Each row has a name. Each piece below is followed by the name of the row it came from, unless a question asks for something else. Each question is about the rows just above it.

j_92: [140 163 136  84]
j_623: [ 91 105  99 101]
j_696: [170 166 154 131]
j_729: [ 99 106  91 101]
j_631: [112 166 154 170]
[112 166 154 170] : j_631
[170 166 154 131] is in which row? : j_696
[ 91  99 101 106] is which row reordered? : j_729
Put [101  99 105  91] back in order: which row is it? : j_623
[ 99 106  91 101] : j_729
[140 163 136  84] : j_92

j_324: [132  91  99 159 117 153 104 161 115  90  96 143  95 122  90 159 126  92
 105 107 149 140 144 165 140  88 136  91 145 166 124 128 116  88 103 150
 141 122  90 169 103 133 161 135  95 134 158 127 106  87 154  91 163 167
 155 108 122]
j_18: [ 95 128 155 112 116 131 106 147 139 123 130 105  92 167 159  90  90 116
 144  87 113 143 133 101 160 109 153 119 153 118 161  88 123 134  98 145
 108  91 133 113 122 120  91 122 108 121 162  91 160 164  92 106 146 162
 127 142  91]
j_623: [164 160 160 144 112 136 166  87 152 105 115 122 122 154 145 158 117 135
 111 142 127 119 142  90 156  88 156  92 157 132 115 127 107 162 169 155
  91  98 115 165  98 133 144 150 139 156 168 138  88 145 126 129 162 127
  94 113 121]
j_340: [122  91 112 106 127 113 108  91 153  98 130 139 160 123 118 134 143 162
 142  88 164 101 105 155 144 159 120 131  87 122 146 153 160 113 133 161
 133 116 119  92 109  90  95 108 123 121 162 167  90 106 145 116  91  92
  91 127 147]
j_696: [161 165 111 168  87 102 138 111 138 169  92  90 144 121 146 127 125 108
 152 113 137 130 131 145 166  92 161 119  90 124 157 124 139 118 106 161
 154 145 109 105 165 138 155  97 140 109 101 150 136 121 116 152 109 167
 138 161 117]
j_729: [149  90 152 163 149 165 156 115 162  91 164 120 142 109 135 140 139 148
 145 120 118 117 135  89 109  93 101 163 110 111 153 113  93 140 145 159
 149 127  92 155  97 167 151 109 112 146 153 105 118  90 134  89  99 168
 160  88 159]
j_364: [ 88 109  91 147 159 160 107 123 116 125 109 121 125 111 142 145 103  94
  87 154 163 141  99 106 165 141 165 166  97 168  88 109 129 141 154 162
 119 103 111 116 116 101 153 113  89 166 115 129 161 150 162 127  97 151
 103 127  99]
Put [163 167 155 108 122 132  91  99 159 117 153 104 161 115  90  96 143  95
 122  90 159 126  92 105 107 149 140 144 165 140  88 136  91 145 166 124
 128 116  88 103 150 141 122  90 169 103 133 161 135  95 134 158 127 106
  87 154  91] back in order: which row is it? : j_324
[122  91 112 106 127 113 108  91 153  98 130 139 160 123 118 134 143 162
 142  88 164 101 105 155 144 159 120 131  87 122 146 153 160 113 133 161
 133 116 119  92 109  90  95 108 123 121 162 167  90 106 145 116  91  92
  91 127 147] : j_340
Which row holds these entries in another order? [108  91 113 101  88 160  90 167  91  91 133 113 131  91 106  98 120 116
 161 112 118 123 116  95 162 123  90 130  92 159 121 119 134 153 155 122
 108 144 109 164  92 133  87 139 162 147 146 145 122 127 153 160 143 106
 142 127 105] : j_340
Which row holds [ 88 109  91 147 159 160 107 123 116 125 109 121 125 111 142 145 103  94
  87 154 163 141  99 106 165 141 165 166  97 168  88 109 129 141 154 162
 119 103 111 116 116 101 153 113  89 166 115 129 161 150 162 127  97 151
 103 127  99]? : j_364
[116 144  87 113 143 133 101 160 109 153 119 153 118 161  88 123 134  98
 145 108  91 133 113 122 120  91 122 108 121 162  91 160 164  92 106 146
 162 127 142  91  95 128 155 112 116 131 106 147 139 123 130 105  92 167
 159  90  90] is which row reordered? : j_18

j_729: [120 166 136 153 121 132]
j_18: [ 90 153 137 136 100 122]
j_364: [120 166 136 153 133 132]
j_406: [108 113 166 104 144 139]
j_474: [103  87 128 141 124 146]
j_593: [130 158 112 122 140 114]
[130 158 112 122 140 114] : j_593
Which row holds these entries in another order? [ 87 103 124 128 141 146] : j_474
[103  87 128 141 124 146] : j_474
[ 90 100 136 153 137 122] is which row reordered? : j_18
[120 166 136 153 133 132] : j_364
The row with [108 113 166 104 144 139] is : j_406

